(in the rows, 128 means zero)
The rows of D fall into a few groups, which share some directions, and each row is roughly a mix of its group's hidden directions.
D, 205 rows:
[[129 122  86 127 115 195 164 138 121 143 127]
 [120 143 161  85 156 102  75 137 122 152 134]
 [154 167 142  99  92 136 169  94 105 115 120]
 [144 116 129  74 137 132 133 126 168 180 148]
 [160 137 155 123 164  84 150 110 106  90 147]
 [116 128 108 116  88 124  97 136  99 157  71]
 [126 119 192 150 124  90 110 132  94 116 150]
 [117 130  80 155 139 184 153 122 108 137 154]
 [108 117 176 128 144 110 139 121 160 165  81]
 [151 175 123 117 119 100 133 161  71 135 132]
 [138 143 148 138 108 138 163 154  73 173 125]
 [144  92 129 158 122 122 120 158 127 192 154]
 [123 179 131 163  78 109 114 134 143 101 142]
 [128 133 181 138 135 145  93  91 137 169 150]
 [165 164 119 167 138 138 131 125 164 145  81]
 [122 130 135 156 110 167 160 112  87 161  90]
 [147 129 134 120 161  57 136 134 133 162 108]
 [123 159 161  84 127 100  82  92 127 132 128]
 [100  91 107 144 144 102 100  78 133 106 154]
 [129 159 106 131  88 129 177  81 107 136 123]
 [126 155 108 126 146 181 172 109 142  91 126]
 [110  70 113 146 137 118  91 129 144 141 173]
 [128 137 111 143 112 122 137 119 141 147 209]
 [154 143 176 163 129 100 159 104 105 130  98]
 [ 74 121 108 151 169 126 167 140 137 147 150]
 [118 143 193 147 127 107 137 124  78 114 136]
 [105 120  90 129 138 136 148  80  97 148  83]
 [167 158 148 142 108 167 156 134 114  80 129]
 [141  75 149 120 126 137 152 173 112 113  88]
 [120 170 110 118 141 114 148 157  92 181 113]
 [110 171 127 105 150  83 101 111 123  92 103]
 [127 138  91 129 138  85 155 150 162 176 115]
 [ 83  95  87 162 133 145 131 102 162 125 135]
 [152 137 155 107 117 149 144 196 107 149 133]
 [126 160 146  81 124 119 106  99 139  81 157]
 [ 85 123 161 100 125 134  93  97 134 175 125]
 [150 125 116  69 136 144  79 120 134 101 151]
 [161 147 116  93 136 128 131 124 191  97 110]
 [183 124 111 134 167  95 105 112 112  98 114]
 [114 106 139 109 150 156 187 135 158 163 138]
 [134  83 127 140 135  78 143 135 169  98 153]
 [151 143  88 162 136 109 188 151 127 126 113]
 [180 177 111 115 139 107 125  99 108 106 110]
 [ 75 131 109 181 149 132 134 157 133 152 112]
 [142 181 133 136 133 152 158 118  78  97 130]
 [137 160 147 120  89  82 110 164 133 129  92]
 [142 119 145  87 118 137  97  62 147 131 136]
 [159  98 119  95 100 138 151 178 141 104 105]
 [170 166 143 107 150 168 100 100 106 123 142]
 [131 147 106 104 128 133  90 145 136 195 150]
 [109 169 158  97 149  88 107 161 125 138 104]
 [146 115 147  88 131  84 133  95 168  98 141]
 [126  84 140 117 119 166 115 129  74 164 140]
 [118 181 145 111 107 163 135 161  94 155 119]
 [127 135 171 110  77 170 135 160 112 144 129]
 [137 167 131 129  97 113  77 151 116 117 172]
 [150 113  93 131 197 146 126 141 120 112 155]
 [118 110  87 146 155  85  81 101 125 119 142]
 [152  77 130 124 188 122 125 121  98 135 110]
 [117 140 108 103 123 169 137 143 129 193 101]
 [126  58 149 125 156 150 105 139 129 144 153]
 [187 116  98 100 148 161 140 146 139 156 132]
 [165 106 162 110 125 138  96 186 108 123 132]
 [ 77 153  83 158 113 143 155 135 121 153 121]
 [ 87 105 114 172  79 117 134 122 155 108 116]
 [ 76 122 127 133 134 141 143  61 144 135 143]
 [ 77 129 128 101 111 133 184 113 110 100 138]
 [153 146 131 130 158  74  86 135 105 100 111]
 [136 134 165 136 155 120 118  61  93 130 140]
 [ 95 172  97 146  98  99 126 104  91 138 139]
 [131  85 158 145 118 180 150 127 112 138 167]
 [138 160 113 100 115  74 122 147 161 131 168]
 [127 113 140 178 131 111  87 123  78 105 113]
 [144  89 132 146 157 158 122 138 172 127  80]
 [ 68 129 139 149 142 115 167 115 170 122 139]
 [112 105 184 128 121 138 143 154 109 131 182]
 [159 163 105  98 136 167  97  90 133 125 150]
 [100 118  82 120 117 193 145 118 120 120 114]
 [148 140 120 186 165 155 136 128 167 152 121]
 [105 136  96 169 137 165 131  80  99 115 138]
 [155 144 140 112 192 112 100 126  88 120 133]
 [154 140  75 165 131 109 109 133 120  97  91]
 [133  79 127 147 155  87 164 117 143 144  95]
 [151 135  74 118 107 111 104 151 127 177 107]
 [104 142 131 180 149 132 116 110 109 185 137]
 [161 110 146  94  85 152 125 164 141 108 160]
 [115 108 149 127  86  58 139 118 139 143 126]
 [ 93 143 107 183 137 114 134 158 151 147  93]
 [119 125  60  96 104 162 114 125 130 108 114]
 [108 118 188 172 143 156 153 110 125 120 119]
 [112 124 104  97 186  92 160 130 141 107 117]
 [141 124 144 180 139 146 141 149 125 142  66]
 [149 160 127 154 117 113 159 119 104  64 131]
 [145 103 147 116 158 139  98 175 103 170 114]
 [103 105 131  96 106 124 127 102 120  90 185]
 [158 156 149  97 105 136 174 154  89 119 141]
 [165 161 128 136 127 167 152 123 147  71 125]
 [128 136 137 146 123 102 164  84 112  70 116]
 [135  96 157 158 116 184 118 148  98 152 119]
 [111 196 110  98 137 110 101 107 141 113 123]
 [156 136 106 150 139  81  72 125 148 116 148]
 [114  80 108 119  98  84 164 128 151 107 115]
 [139 157 118 170 111 128 158 103  87 108  90]
 [ 81 134 126 189 148 132 149 138 117 159 115]
 [198 112 151  98 114 140 131 129 155 117 148]
 [126 170  82 113 125  84 119 104 151 102 145]
 [157 156 135 115 141 147 155 118 173  74 124]
 [161  93 165  87 150 149 151 155 105 118 134]
 [ 99 157 107 121 136 137 179 127 117 161  82]
 [135 142 182 101 124 160  78 112 124 113 113]
 [105 128 145 144 132 192 134 154  89 150 111]
 [110 146  78 111 145 105 105 159 100 168 131]
 [121 123  69 114 106 144 164 150 141  95 101]
 [ 96 114 108  77 110 158 162 135 112 155 105]
 [124 128 116 170 166 186 156 121 124 146 142]
 [177  91 117  92 147 137  96  97 104 129 127]
 [115 159  85  82 114 135  77 135 137 122 134]
 [132 123 136 171 191 149 100 143 154 137 122]
 [101  82 119 122 170 149 154 112 156 128  92]
 [168 135 141 116  73  91 125 123 141 143  91]
 [167  96 150 101 122 126 101 110  96 109 173]
 [101 179 115 120 143 110 116  93 101  89 107]
 [131 127  81 163 114 124 126 175  93 119  97]
 [154 144 101  80  97 152 128 118 169  98 130]
 [136 147 134 162 132 179 181 132  96 143 128]
 [125 149 144 140 134 151 190  99  99  99 151]
 [110 170 112 114 110 110 108 181 142 164 109]
 [130 143 143 113 151 179 113 159  82 160 122]
 [169 151 170 129 151  84 144 139 148 118 159]
 [163 156 114 107 134 123 126 181  85 135 100]
 [106 114  99 144 100 124  88 134  72 157 123]
 [139 149 106  86 106 136 106 138 189 111 144]
 [128  96 205 123 113 116 141 143 135 141 112]
 [125 156 148  77 114 128 135 185 140 138 154]
 [160 167 118 153 121 110 174 128  93 123  94]
 [105 125  93 115 159 118 170 105 105 123  80]
 [120 158 160 117 147 149  86 168  84 127 124]
 [155  83 109 136 107  89 150 167 123  96 138]
 [136 135 125  66  96 159 126 143  92 112 151]
 [151  87  85 150 130 170 133  89 141 119 121]
 [120 165 118 107 152  97 108  86 156 128  86]
 [152 112 129  85 149 173 123 104 102  97 157]
 [147 129  72 132 112 136 156 142 170 166 117]
 [109 143 129 158  92  69 146 114 143 153 104]
 [ 93  79  98 102 116 143 109 128 157 155 103]
 [146 101 147 101 130 149 135  68 168 110 122]
 [ 81 111  97 129 132 131  80  95 138 103 104]
 [139 155 125 111 128  91  94  75 162 109 142]
 [101  85 136 135 106 149 137 145  81 170 145]
 [155 140  69 114 136 161 127 101 165 109 127]
 [133 178 125 125 136 119  61 127 150 150 126]
 [152 141  89 103 150 113 118 122 191 107 133]
 [ 96 114 148 156 145 112 161 125  77 107  94]
 [133 177 140  93 136 112 142 111 128  70 116]
 [129 115 157 120 134 154 149 185  85 158 123]
 [124  68 154 133 106 111 180 142 127 127 141]
 [136  99 148  87  93  89 111 108 144 137 165]
 [107 132  92 124 185  80 132 132 155 123 120]
 [ 80 106 104 150 115 137  85 155 112 156 150]
 [ 94 154  94 133 169  85 149 109 125 124  99]
 [ 91 120 111 149 190 160 129 144 103 139 143]
 [122 104 130 121 152 124 189 100 150 170 144]
 [149  95  91 147  96 136 163 168 128 132 160]
 [122 160  81 164 125 131 128 127 142 186 137]
 [160 152  65 155 121 134 112 143 107 155 144]
 [124 104 144 153 161 120 138  93 146 180  93]
 [ 96 110 175 110 109 112 114  73 143 125 143]
 [159  95 192 109 124 118 142 151 114 118 152]
 [ 99 117 127 159 138 137  73 128  93 140  88]
 [127 112 177 134 146 113  90 128  95 106  83]
 [ 71 119 111 121 159  90 132 148 136 123 168]
 [148 151 151 152 155  91 106 131 166 158 163]
 [ 75 168 117 154 108 105 130 142 102 149 100]
 [128 134  82  95 123 147 181 127 169 135 131]
 [153 189 124 129 161 132 170 114 146 107 128]
 [109 143 152 149 139 105 118 185 158 138 167]
 [150 166 109 113  80  93 140 118 137 113  88]
 [176 112 157 132 164 137 135 132  77 101 135]
 [157 122 129 122 104  90  99 105 141  82 169]
 [ 94 123 145  95  93 161 144 150 105 150 168]
 [131 184 121 134 111 149 162  87  98 132 105]
 [138 165  64  97 119 103 108 133 103 130 130]
 [116 151 139 147 124 111 137  55 106 103 112]
 [108 105 146  92 130 117 161 101 117  87 172]
 [116 170 151 149 163 116 127  89 142  86 107]
 [151 156 123 103 103 136 101  95 151 164 173]
 [138  90 129 131  76 133  75 141 113 101 123]
 [167 123 103  94  90 116 136 161 172 123 139]
 [ 81 104 121 109 128 132 108 105 157 134  72]
 [126  76 164  92 114 111 131 166 109 105 139]
 [111 171  73 134 136 158  97 132 156 146 131]
 [139 137 124 113 205 119 123 123 101 159 131]
 [117 100 109  95 185  94 146 118 100 115 137]
 [119 125 103  85 120 150 130  78 109 174 137]
 [160  66 144 131 115 123 157 142 158 154 141]
 [142 126 163 177 135  78 136 123 150 140  95]
 [137 170 151 154 153 161 185 118 123 126 121]
 [115 115  75 121 130 134 105 152 190 132 137]
 [150 151 144 144  58 165 107 122 125 132 127]
 [164 160 108 173 123 118 113 141  84 140 158]
 [ 73  96 137 128 152 145 135 130  77 126 150]
 [113 159 101 113 148 109 168 171 121 112  89]
 [ 92 139  59 110 138 155 106 116 138 120 136]
 [ 98 118 117 122 187  80 140 155 127 121 148]
 [113 167 152 128 114 136 102 114 103 181 165]]

One row of each group comes first, with its name. Which group is each row after those in?
[139 134 128 143 185  98 180 138 103 144 130] -> (82)
[131 160 172 146 163  93 148 117 110 111 163] -> (125)
[ 85 112 111 104 175 122 174 129 114 150 113] -> (100)
[135 161  83 107 100 108 122 159 124  82 145] -> (86)
[119  99  99 161 138 164 188 143 139 126 126] -> (58)

[160  98 151  99 128  96 133 157 163 138 168] -> (125)
[ 98 165 110 168 125 102 117 150  99 172 129] -> (100)
[153 161 114 143 177 170 114  97 118 110 111] -> (58)
[141  98 150  95 110  89  87 111 169 134 132] -> (82)
[112 112 140 109 124  74  75 118 128  95 142] -> (125)
[166 144 178 115 101 115 144  91 101 143 146] -> (58)
[131 150  72 140 110  93 105 147 161 127  98] -> (82)
[154 132  81 167 137 125  83 121 141 107 160] -> (125)
[150 165 163  97  72 114 132 142 123 146 108] -> (82)
[141 135  78 161 153 138 109 153 117  77 129] -> (82)
[115 106 160 167 133 161 167 124 112 148  86] -> (100)
[149 109 142  74 136 119  75 143 137  98 138] -> (58)
[120 185 114 117 103 173  99 148 117 134 150] -> (86)
[144 176 140 146 127  82  95 121 111 127  88] -> (125)
[124  98 132  90 121 161 153 107 170  85 120] -> (100)
[154 142  75 131  87 105 118 157 136 108 158] -> (86)
[ 99 138 119 129 131 124 156 129 101 100 197] -> (86)
